[163  89 167  94 155  96] -> danan
[147  61 106 193  96 106] -> Mak
[149 116 167 114 144 100] -> vunu
[127 140 150 127 127 127] -> vor
[113 146 147 146 146 132] -> Piva
[165  67 145 104 146 102] -> tezi
[165  68 150 135 133  92] -> mavil
[115 150 129  79 149 142] -> zare
[114 192  97 192  91 130] -> pitik
[131 136 151  80 155 123] -> depor
rev: [155  94] : danan
rev: [146 146] : Piva
again vor:  : [127]
rev: [104 145] : tezi
again pitik:  : [192]
again Mak:  : [106]
again Piva:  : [146]

[145 132 125 116 194 144 103  94 140 108 195 138 105 105 116 134  77 147
 121 158 132 126 119 153 112 140 148 118 134 130 150 143 115 140 140 147
 130 155 134 148 114 157 134 140 154 108] = pitik
[156 121 107 152  88 112 110 139 180  92 146 144  99  97 152 159 107  93
 159 156 151 114 135 129 148 143 116 160  66 140 127 134 129 169 172 117
 140 122 133 128 147 129 129  95 123 136] = danan
[ 94 140 108 195 138 105 107 116 132  90 145 143 125 106 124  66 124 124
 169 180 121 125 130 123 125 104 110 122 101 154 119 151 121 128 157 121
 147 117 115 110 126 154 154 146 140 109] = zare
[135 147  84 127 101  89 125 163 112 104 144 154  80 119 119 155 130  98
 167 142 122 125 125 130 104 101 154 110 123 121 115 144 156 142 102  94
 101 138 164 121 129 108 170 116 134 151] = vunu
find: [145 132 125 116 194 144 103  94 140 108 195 138 105 105 116 134  77 147
 121 158 132 126 119 153 112 140 148 118 134 130 150 143 115 140 140 147
 130 155 134 148 114 157 134 140 154 108] : pitik
rev: [104 130 125 125 122 142] : vunu
rev: [154 101 122 110 104 125 123 130 125 121] : zare
find: [156 121 107 152  88 112 110 139 180  92 146 144  99  97 152 159 107  93
 159 156 151 114 135 129 148 143 116 160  66 140 127 134 129 169 172 117
 140 122 133 128 147 129 129  95 123 136] : danan
rev: [116 105 105 138 195 108 140  94] : pitik

[ 93  99 166  65 138] = depor
[166 158 108 198 119] = Mak
[166 159 106 196 119] = Piva
[112 126  48  98 125] = danan
[147 131 206 162 130] = vunu
[141 210 210 153 132] = nubu
[169 156 136 201 122] = vor
[144 149  52 157 118] = gezib
[112 112 212 115 136] = mavil
rev: [ 98  48 126 112] : danan
again mavil:  : [112]
again nubu:  : [210]

[121 178 113 148 128] = pitik
[130 109 109 109 109] = vor
[124 147 138 119 119] = Mak
[143 114 138 129 166] = Piva
[143 129 143 143 143] = vunu
again Mak:  : [119]
again vor:  : [109]
rev: [143 143 129 143] : vunu
again vunu:  : [143]
find: [130 109 109 109 109] : vor
find: [124 147 138 119 119] : Mak

[166 158 112 174 112 129 112 129 144] : mavil
[132 166 135 132 119  85 126 105 107] : gezib
[ 74 170 169 158 112 174 112 174 144] : vunu
[132 135 132 166 119 174 112 129 144] : nubu
rev: [119 132 135 166 132] : gezib
rev: [174 112 174 112 158 169] : vunu
rev: [112 158 169 170] : vunu
find: [166 158 112 174 112 129 112 129 144] : mavil
again gezib:  : [132]
rev: [174 112 158 169] : vunu
rev: [107 105 126  85 119 132 135] : gezib

[ 99  99 122 127 195 176] -> Piva
[127  94 189  94  65  94] -> gezib
[ 94 176  71 125  87  82] -> depor
again gezib:  : [94]
find: [127  94 189  94  65  94] : gezib

[118 130 118 117 103  80  69  63  87 105 109 123 120 130 140 145 144 151
 139 153 158 170 144 127 112  86 116 138 131 108 117 125 138 121 107 110
 122 141 150 136 153 163 150 140 125 135 151 164 167 146 143 146 153 173
 180 183 185 198 209 207 177] = Mak
[163 153 140 125 137 151 130 140 145 144 151 139 153 158 170 144 153 112
  86 116 138 131 108 117 125 138 121 107 110 122 141 150 136 153 163 158
 140 125 135 151 164 167 146 143 146 153 153 180 183 185 198 209 207 177
 157 151 154 144 112 131 140] = pitik
[ 63  87 105 109 123 120 130 140 145 144 151 139 153 158 170 144 127 112
  86 116 138 131 108 117 125 138 121 107 110 122 138 121 107 110 122 141
 150 136 153 163 150 140 125 135 151 164 167 146 143 146 153 173 180 183
 185 198 209 207 177 157 151] = Piva
[ 69  63  87 105 109 123 109 130 140 145 144 151 139 153 158 170 144 127
 112  86 112 138 131 108 117 125 138 121 107 110 122 141 150 136 153 163
 150 140 125 135 151 164 167 146 143 146 153 173 180 183 185 198 209 207
 177 157 151 154 144 112 131] = depor
[117 103  80  69  63  87 105 109 123 120 130 140 145 144 151 139 153 158
 170 144 127 112  86 116 138 131 108 117 125 138 121 107 110 122 141 150
 136 153 163 150 140 125 135 151 164 167 146 143 146 153 173 180 183 185
 198 209 207 177 157 151 154] = nubu
[118 130 118 117 103  80  69  63  87 105 109 123 120 130 140 145 144 151
 139 153 158 170 144 127 112  86 116 138 131 110 117 125 138 121 107 110
 122 141 150 136 153 163 150 140 125 135 151 164 180 146 185 146 153 173
 180 157 151 198 209 207 177] = tezi
find: [163 153 140 125 137 151 130 140 145 144 151 139 153 158 170 144 153 112
  86 116 138 131 108 117 125 138 121 107 110 122 141 150 136 153 163 158
 140 125 135 151 164 167 146 143 146 153 153 180 183 185 198 209 207 177
 157 151 154 144 112 131 140] : pitik
find: [117 103  80  69  63  87 105 109 123 120 130 140 145 144 151 139 153 158
 170 144 127 112  86 116 138 131 108 117 125 138 121 107 110 122 141 150
 136 153 163 150 140 125 135 151 164 167 146 143 146 153 173 180 183 185
 198 209 207 177 157 151 154] : nubu
find: [118 130 118 117 103  80  69  63  87 105 109 123 120 130 140 145 144 151
 139 153 158 170 144 127 112  86 116 138 131 110 117 125 138 121 107 110
 122 141 150 136 153 163 150 140 125 135 151 164 180 146 185 146 153 173
 180 157 151 198 209 207 177] : tezi
find: [ 69  63  87 105 109 123 109 130 140 145 144 151 139 153 158 170 144 127
 112  86 112 138 131 108 117 125 138 121 107 110 122 141 150 136 153 163
 150 140 125 135 151 164 167 146 143 146 153 173 180 183 185 198 209 207
 177 157 151 154 144 112 131] : depor

[131 101 158 124] -> Mak
[104 158 124 124] -> depor
[138  97 161  85] -> gezib
[131 131 131 131] -> pitik
find: [131 131 131 131] : pitik
rev: [124 158 101] : Mak
again pitik:  : [131]
find: [138  97 161  85] : gezib

[122 169 117 161] : mavil
[ 88  88  69 143] : zare
[132 165 195 156] : Piva
[133 117 151 169] : gezib
[152 173 165 158] : pitik
[149 114 116 114] : vunu
[115 160 184 142] : vor
[169 169 169 169] : nubu
again vunu:  : [114]
again nubu:  : [169]
find: [169 169 169 169] : nubu
rev: [117 169] : mavil
again zare:  : [88]
find: [122 169 117 161] : mavil

[149 105 129 112 112 150 136 129 105 112]  tezi
[150 129 105 105 149 136  47  90 129  96]  vunu
[119 125 105 149 105 126 148 151 188 156]  gezib
[101 112 101 111 138 122 126 151 128 116]  pitik
[ 83  86 163  73 145 122 111 162 132 112]  mavil
[119 127 138 136 119 124 160 143 125 140]  Piva
again pitik:  : [101]
rev: [124 119 136] : Piva
rev: [129  90  47 136 149 105] : vunu
rev: [129  90  47 136 149 105 105 129 150] : vunu
again gezib:  : [105]
again Piva:  : [119]
rev: [149 105 105] : vunu

[162  88 141 212 129]  Mak
[139  88 141 212 212]  zare
[ 65 141  88  65  83]  nubu
again zare:  : [212]
again nubu:  : [65]
find: [162  88 141 212 129] : Mak
rev: [141  88 139] : zare
find: [ 65 141  88  65  83] : nubu

[115 130 128 133 127 129 160 127 129 140 125 125 124 132 131 121 131 126
 133 128 119 136 137 128 126 123 135 128 124 129 121 190 132 138 128 130
 132 124 139 132 117 129 190  97 126 122 125 129 138 128 115 135 112 138
 134 135 131 116 124 133] : Mak
[131 127 129 128 125 133 104 127 132 126 131 136 119 121 124 127 131 133
 129 119 128 124 123 131 113 124 126 133 130 124 125 128 128 127 128 125
 122 126 119 132 130 131 126  97 130 130 126 128 130 128 115 132 129 130
 127 128 139 125 133 133] : vor
[127 128 130 128 126 129 123 129 129 126 130 129 128 130 128 129 128 127
 126 130 129 127 128 129 127 126 128 130 128 128 127 129 127 127 128 128
 128 128 130 126 131 126 126  97 126 131 129 128 128 127 115 125 130 128
 128 127 129 132 128 128] : zare
[131 127 129 128 125 133 104 127 132 126 131 136 119 121 124 127 131 133
 129 119 128 124 123 131 113 124 126 133 130 124 125 128 128 127 128 142
 132 120 128 140 123 122 163  97 131 128 127 132 139 135 115 148 121 139
 128 126 123 125 131 132] : danan
find: [127 128 130 128 126 129 123 129 129 126 130 129 128 130 128 129 128 127
 126 130 129 127 128 129 127 126 128 130 128 128 127 129 127 127 128 128
 128 128 130 126 131 126 126  97 126 131 129 128 128 127 115 125 130 128
 128 127 129 132 128 128] : zare
find: [131 127 129 128 125 133 104 127 132 126 131 136 119 121 124 127 131 133
 129 119 128 124 123 131 113 124 126 133 130 124 125 128 128 127 128 142
 132 120 128 140 123 122 163  97 131 128 127 132 139 135 115 148 121 139
 128 126 123 125 131 132] : danan
find: [131 127 129 128 125 133 104 127 132 126 131 136 119 121 124 127 131 133
 129 119 128 124 123 131 113 124 126 133 130 124 125 128 128 127 128 125
 122 126 119 132 130 131 126  97 130 130 126 128 130 128 115 132 129 130
 127 128 139 125 133 133] : vor

[ 98 151 184 112 182 145 182  86 159 188 125] = nubu
[146  68 191 191 103 191 100 191 178 179 113] = tezi
[200  93  78 111  79 132 109  89 173 102 131] = gezib
[131 144 139 178 127 116  92 130 147 113 175] = mavil
[159  89 107 107 159 182 102 147 101 172 120] = danan
[140  78  65 118  79 173 132  89 109 155 178] = vunu
[152 165 115  68 162  85 101 161  67 195 168] = zare
[ 97 146 160  94 117 153 135 169 136 115 135] = Piva
[200  93  78 111 191  94 117 134 127 129  90] = pitik
rev: [ 68 146] : tezi
rev: [125 188 159] : nubu
rev: [109  89 132 173  79] : vunu
again tezi:  : [191]
find: [200  93  78 111  79 132 109  89 173 102 131] : gezib
rev: [101  85] : zare
again Piva:  : [135]

[136 109 119 154]  danan
[180 133 128 143]  depor
[ 92  97 121 203]  pitik
[170 119 154 109]  tezi
[117  85 104 141]  mavil
[128 100 124  83]  gezib
[131 110 144 183]  vunu
[122  88 119 182]  zare
[112 143 140 111]  nubu
[152  85 104 141]  Piva
[173  97 203 121]  vor
rev: [154 119 109] : danan
rev: [203 121  97] : pitik
rev: [121  97] : pitik
find: [152  85 104 141] : Piva

[117  72  77 107 140 142 161 122] -> danan
[140 142 128 158 138 158 158 158] -> nubu
[164 117  71  77  71 156 126  71] -> pitik
rev: [161 142 140 107  77  72 117] : danan
again pitik:  : [71]
again nubu:  : [158]
rev: [128 142] : nubu
rev: [ 71  77  71 117] : pitik

[199 105 127 174 122 161 129 130 100 129 128 160 135 101 112 175  91 178
 172 131] : pitik
[127 112 133 182 141 125 124 133 120 142 132 123 117 120 121 181 118 119
 175 136] : mavil
[115 117 110  98 124 125 106 127 111 133 125 121 109 133 133  94  97 120
 133 124] : depor
find: [115 117 110  98 124 125 106 127 111 133 125 121 109 133 133  94  97 120
 133 124] : depor
rev: [120 117 123 132 142 120 133 124 125 141] : mavil
rev: [133 111 127] : depor

[147 107 169 160 118 158]  danan
[192 147  92 149  68 192]  zare
[111 107 118 160 158 169]  mavil
[ 68 189  43  94 101 176]  pitik
[ 84 173 126 176 204  81]  depor
[ 84 173 126 180 170 161]  tezi
rev: [158 118 160 169 107] : danan
again zare:  : [192]

[104 129 127 113 144 103 130 144 129 120 127 139 120 112 104 137] : nubu
[ 80 149 155 111 134  68 116 105 140 100 144 125  90  96 104 135] : Piva
[101 122 165 104 134 122 116 115 134 115 141 123 134  73 122 124] : zare
[ 71 104 155 112 134  82 129 133 129 112 154 110 107  98 102 116] : vor
[ 69 112 130 107 130 130 130 123 131 130 150 111 119  88 114 123] : tezi
[ 92 134 155 103 138  67 107 112 144 105 141 127  98  98 107 130] : vunu
[ 91 141 152  99 133  60 114 107 138 110 133 129 113  86 121 125] : mavil
[ 70 118 160 120 138  87 131 150 121 115 158 117 114  99  97 140] : gezib
[ 92 144 136 111 151 102 127 135 122 119 153 132 119 101 107 144] : depor
[122 131 132 118 130 104 118 124 128 122 127 132 112 115 112 126] : danan
find: [ 80 149 155 111 134  68 116 105 140 100 144 125  90  96 104 135] : Piva
rev: [107 130 112] : tezi
find: [122 131 132 118 130 104 118 124 128 122 127 132 112 115 112 126] : danan

[118 148 148 148 148] : Piva
[123 134 177 176 160] : danan
[117 178 159 108 119] : nubu
[144 135 108 150 143] : tezi
[135 109 145 115 153] : pitik
[150 120 110 120 156] : zare
[146  86 134  51 135] : Mak
[104 176 160 134 177] : vor
[103 124  70 109 142] : depor
rev: [110 120 150] : zare
rev: [177 134 160 176] : vor
again Piva:  : [148]
again zare:  : [120]

[128 115 137 126 107 143  98 136 147 102  89 146 133 119 163 134 134 116
 133 144 138 105 116 113 106 147 114 127 119 115 122 146 169 132 160 109
 113 126  95 152 149 125 149  99 150 104 122 137 144 118 133 149 151 125
 119  97 110 148 148 114 140 143] : danan
[125 130 130 135  76 138  91 150 173  99  71 167 113 120 197 129 102  89
 130 169 140 120 100 137  86 153 110 136 130 134 130 142 188 104 166 109
  80 127  65 134 147 107 192  81 172 155 155 138 148 102 126 155 172 152
 129 101 117 141 153  88 147 146] : gezib
[126 115 131 135  96 142  93 149 154 101  85 147 129 120 180 134 137 115
 132 143 139 109 109 111 100 151 108 131 128 117 122 140 181 127 167 106
 104 124  91 153 152 121 157  95 156  97 124 139 144 116 143 146 157 131
 127  93 110 154 151 106 145 141] : depor
[127 125 130 134  79 140  89 151 169  97  70 164 115 119 196 130 110  91
 131 164 140 114 101 130  86 152 109 134 127 127 129 145 192 110 170 107
  86 123  68 139 150 109 189  79 170 101 114 141 145 106 131 155 170 146
 127  95 116 149 153  90 151 141] : pitik
[128 116 141 116 108 146  96 129 149  98  81 154 131 119 163 136 124 109
 131 153 138 100 114 118 102 144 115 125 111 112 125 152 173 134 161 107
 115 120  88 148 150 124 156  93 153 107 115 138 145 116 128 157 152 125
 111  94 109 150 142 114 145 140] : zare
[123 122 133 132  84 142  88 153 168  97  73 162 120 120 195 135 119 101
 130 160 141 112 102 121  89 153 105 135 128 122 126 145 191 118 170 104
  92 121  76 145 154 113 176  85  97 156 115 139 149 106 138 153 168 141
 127  93 109 152 156  96 151 142] : vor
[133 113 132 130 106 140 101 134 141 105  93 141 131 119 157 130 136 114
 136 136 136 104 118 111 108 146 116 125 118 119 122 142 164 130 157 113
 112 129 100 151 146 125 146 100 143 103 126 140 138 124 133 145 148 123
 122  99 117 146 147 114 136 142] : tezi
[126 115 131 135  96 142  93 149 154 101  85 147 129 120 180 134 137 115
 132 143 139 109 109 111 100 151 108 131 128 117 122 143 181 127 167 106
 104 124  91 153 152 121 157  95 156  97 124 139 144 116 143 146 157 131
 127  93 110 154 155 106 145 141] : Mak
[131 114 131 134 100 141  96 144 148 102  87 144 130 119 173 131 137 113
 134 141 139 107 112 112 102 149 112 127 124 117 123 145 178 127 165 109
 108 126 120 153 149 121 157  93 152  98 126 141 141 120 139 145 153 128
 124  94 114 153 152 107 144 139] : Piva
[127 118 129 134  86 140  89 152 161  97  76 157 119 120 189 133 125 102
 132 152 140 108 104 115  90 152 106 132 125 120 124 144 189 122 169 105
  96 120  82 146 154 114 171  86 162  97 119 141 143 113 141 150 164 136
 128  91 114 155 155  98 151 138] : nubu
[128 113 124 140  84 136  91 155 157  99  81 152 118 122 184 133 131 104
 134 141 138 107 106 104  91 153 103 132 127 121 121 137 183 125 165 106
  96 120  94 147 155 115 158  93 155  94 123 140 140 117 147 144 163 133
 134  91 116 153 157 102 148 138] : vunu
find: [128 115 137 126 107 143  98 136 147 102  89 146 133 119 163 134 134 116
 133 144 138 105 116 113 106 147 114 127 119 115 122 146 169 132 160 109
 113 126  95 152 149 125 149  99 150 104 122 137 144 118 133 149 151 125
 119  97 110 148 148 114 140 143] : danan
find: [126 115 131 135  96 142  93 149 154 101  85 147 129 120 180 134 137 115
 132 143 139 109 109 111 100 151 108 131 128 117 122 140 181 127 167 106
 104 124  91 153 152 121 157  95 156  97 124 139 144 116 143 146 157 131
 127  93 110 154 151 106 145 141] : depor

[ 82 131 142  59 133 138 129 141 143 138  55 141 135 130 138  73 140 113
 141 137  51 119  94 146 136  60 133 139 131  91  58  58 140 140 142 132] = tezi
[102 127 113  86 129 116 111 121 126 113  87 161 129 155 115  90 161 127
 115 160  75 130 106 174 123  89 129 165 131  82  83  86 112 175 162 139] = danan
[117 137 164 115 143 169 158 161 137 170 113 112 151 121 166 121 114 128
 166 111 112 118 120 108 159 113 149 113 141 132 111 117 162 107 115 138] = Mak
[ 80 130 140  63 137 151 141 143 129 145  60 136 141 137 141  73 137 122
 143 137  41 111  93 139 141  56 141 139 134  90  49  63 140 143 140 143] = vor
[ 80 129 137  64 139 140 134 137 127 140  57 141 141 138 142  74 138 116
 139 140  46 117  93 146 141  60 117 141 137  84  56  57 136 148 137 117] = zare
[160 123  89 168 104  80  90  93 124  83 175 141 100 127  86 159 140 141
  84 135 183 149 149 148  94 176 102 141 113 136 178 174  91 142 140 106] = mavil
rev: [129 143 141] : vor
rev: [139 116 138] : zare
find: [ 80 130 140  63 137 151 141 143 129 145  60 136 141 137 141  73 137 122
 143 137  41 111  93 139 141  56 141 139 134  90  49  63 140 143 140 143] : vor
rev: [142  91] : mavil

[113 135 124 118 153 145  51 137 113 138 134 131 134 116 160 113 140 120
 113 135 124 118 153 157]  zare
[145 102 106 104 120 145  51 112 113 138 134 131 134 116 160 143 140 120
 160 135 124 118 153 157]  mavil
[126  80 110 149 152 119  51 119 105 137 105 127 143 134 139 135 139 114
 139 120 119 147 119 112]  vor
[133  80 108 125 137 135  51 135 111 140 129 174 143 123 168 118 140 122
 168 132 122 130 150 140]  depor
[126  80 110 132 152 119  51 123 105 137 105 132 143 134 139 135 139 114
 139 120 119 147 116 112]  vunu
find: [145 102 106 104 120 145  51 112 113 138 134 131 134 116 160 143 140 120
 160 135 124 118 153 157] : mavil
find: [133  80 108 125 137 135  51 135 111 140 129 174 143 123 168 118 140 122
 168 132 122 130 150 140] : depor
rev: [153 118 124 135 160] : mavil
find: [126  80 110 149 152 119  51 119 105 137 105 127 143 134 139 135 139 114
 139 120 119 147 119 112] : vor

[140 137 194 187 110 190 182 153 106 203 127] = nubu
[147 101 132 195 216 128 139 119 124 147 188] = tezi
[128 110 197 176 128 190 120 153 102 203 187] = Mak
[153 137 194 123 118 127 192 209 106 169 127] = depor
[153 160 124 138 118 190 189 189 101 108 214] = vunu
[128 137 194 191 128 190 118 133 106 143 127] = vor
[181 128 128 176 164 128 164 139 128 208 128] = zare
[128 128 128 176 128 128 120 153 128 203 128] = Piva
find: [128 137 194 191 128 190 118 133 106 143 127] : vor
again Piva:  : [128]
again depor:  : [127]
again vunu:  : [189]

[170 120 152 106 128 119 120 120 102]  mavil
[212 136 179  90  92 114  92  92 107]  vunu
[120 152 170  82 130 108 148 106  73]  tezi
again vunu:  : [92]
rev: [119 128] : mavil
rev: [152 120 170] : mavil
rev: [ 82 170] : tezi
again mavil:  : [120]
find: [170 120 152 106 128 119 120 120 102] : mavil

[133 141 136 100 134] : Piva
[102 151  66 157 118] : tezi
[110 156  52 162 128] : zare
[105 145  62 163 118] : gezib
[133 141 136 103 134] : pitik
[135 139 134 101 136] : vunu
[132 132 132 100 131] : nubu
[138 130 143 102 131] : vor
[102 151 135 104 135] : mavil
[131 140 131 104 133] : Mak
rev: [131 102] : vor
rev: [134 103 136 141] : pitik
again nubu:  : [132]

[151  63  96 164]  pitik
[149 121 130 140]  Mak
[122  62 183 135]  mavil
[163 158 173 109]  gezib
[112 105 145  76]  zare
rev: [140 130] : Mak
rev: [ 62 122] : mavil

